(in the rows, 128 means zero)
The same turns and mirrors carry the whole set onto itself and the rows of a family onto each other. Which other rows belong to the same family as each row named below? List them in the order they appear above.
These 30 rows form 5 families of 6 rows each.
vunov: [144 130 144 159 128 118  75 122  96 118  80 158 130 135 131 143 113 121]
Pezef: [137 125 123 117 126 116 141 134 149 127 119 139 140 138 110 135  98 129]
Sonim: [122 120 122 130 136 120 135 145 141 145 106 121 130 129 109 139 102 126]
zop: [141 135 161 158 136  98  91 113 103 102 101 153 137 144 137 134 115 132]
zetin: [134 132 143 156 142 107  78 116  99 118  85 156 124 140 134 138 121 123]
medok: [127 132 125 130 138 121 130 126 159 149 112 134 138 141 125 126  96 133]
pim: [141 117 158 154 131  96  80 118 109 113 105 163 133 153 140 131 116 116]
Zuva: [159 130 149 156 138 110  88 114  95 120  94 148 130 138 117 136 128 107]
mol: [157 139 153 157 137  96  89 121 101 110  96 142 131 143 121 134 124 109]
lev: [122 116 132 135 120 128 136 129 140 133 120 129 144 130 110 149  89 128]
soze: [143 123 165 157 133 111  81 128 114 116  96 165 139 142 132 126 125 120]
tel: [144 120 162 151 133 116  79 116 107 111 106 153 134 146 135 125 124 115]
kirof: [123 125 132 116 137 129 125 132 150 143 103 132 141 153 123 141  90 138]
furub: [125 109 122 125 131 125 126 133 150 143 102 126 135 142 120 146  96 130]
feru: [146 142 161 166 138 108  88 113  96 113 107 135 140 139 127 132 110 118]
neke: [139 143 146 154 141 106  76 118 100 111  90 140 127 149 131 135 115 118]
norer: [128 111 129 145 127 112 139 133 148 147 101 126 142 132 105 149  95 133]
lir: [133 108 123 121 124 117 141 139 147 131 112 135 136 136 113 143 104 126]
Rela: [142 133 136 160 137 108  76 110  92 127  85 145 124 141 132 143 107 115]
sano: [152 130 151 165 130  99  85 107 100 117  87 142 137 143 132 141 106 125]
mabov: [143 130 113 125 117 123 140 125 145 135 117 140 138 133 119 134  89 121]
letu: [127 128 117 144 125 105 133 141 147 145 104 137 130 123 113 127  94 126]
mepev: [124 123 125 139 137 103 131 149 140 148  93 127 133 133 101 135  95 131]
birak: [156 138 157 153 143 104  97 119  93 120 113 144 134 139 118 132 126 105]
tok: [126 118 122 126 135 114 122 131 158 145 100 131 138 146 118 133  92 135]
dufu: [159 141 158 153 141 124  91 119  97 123  97 152 137 137 120 138 125 114]
zad: [147 130 159 152 125 105  76 118 108 105  99 148 132 151 136 130 115 111]
subel: [141 118 127 124 114 118 138 140 136 127 113 137 142 137 105 142  88 119]
nube: [126 129 116 136 129 118 130 144 143 141 104 123 134 123 101 131  92 123]
sig: [118 121 127 133 138 121 139 126 147 139 110 136 144 138 116 151 100 142]

The rest of the family of nube: Pezef, zetin, Zuva, tel, tok
The rest of the family of Sonim: mol, furub, neke, lir, zad
The rest of the family of Rela: pim, kirof, mepev, birak, subel

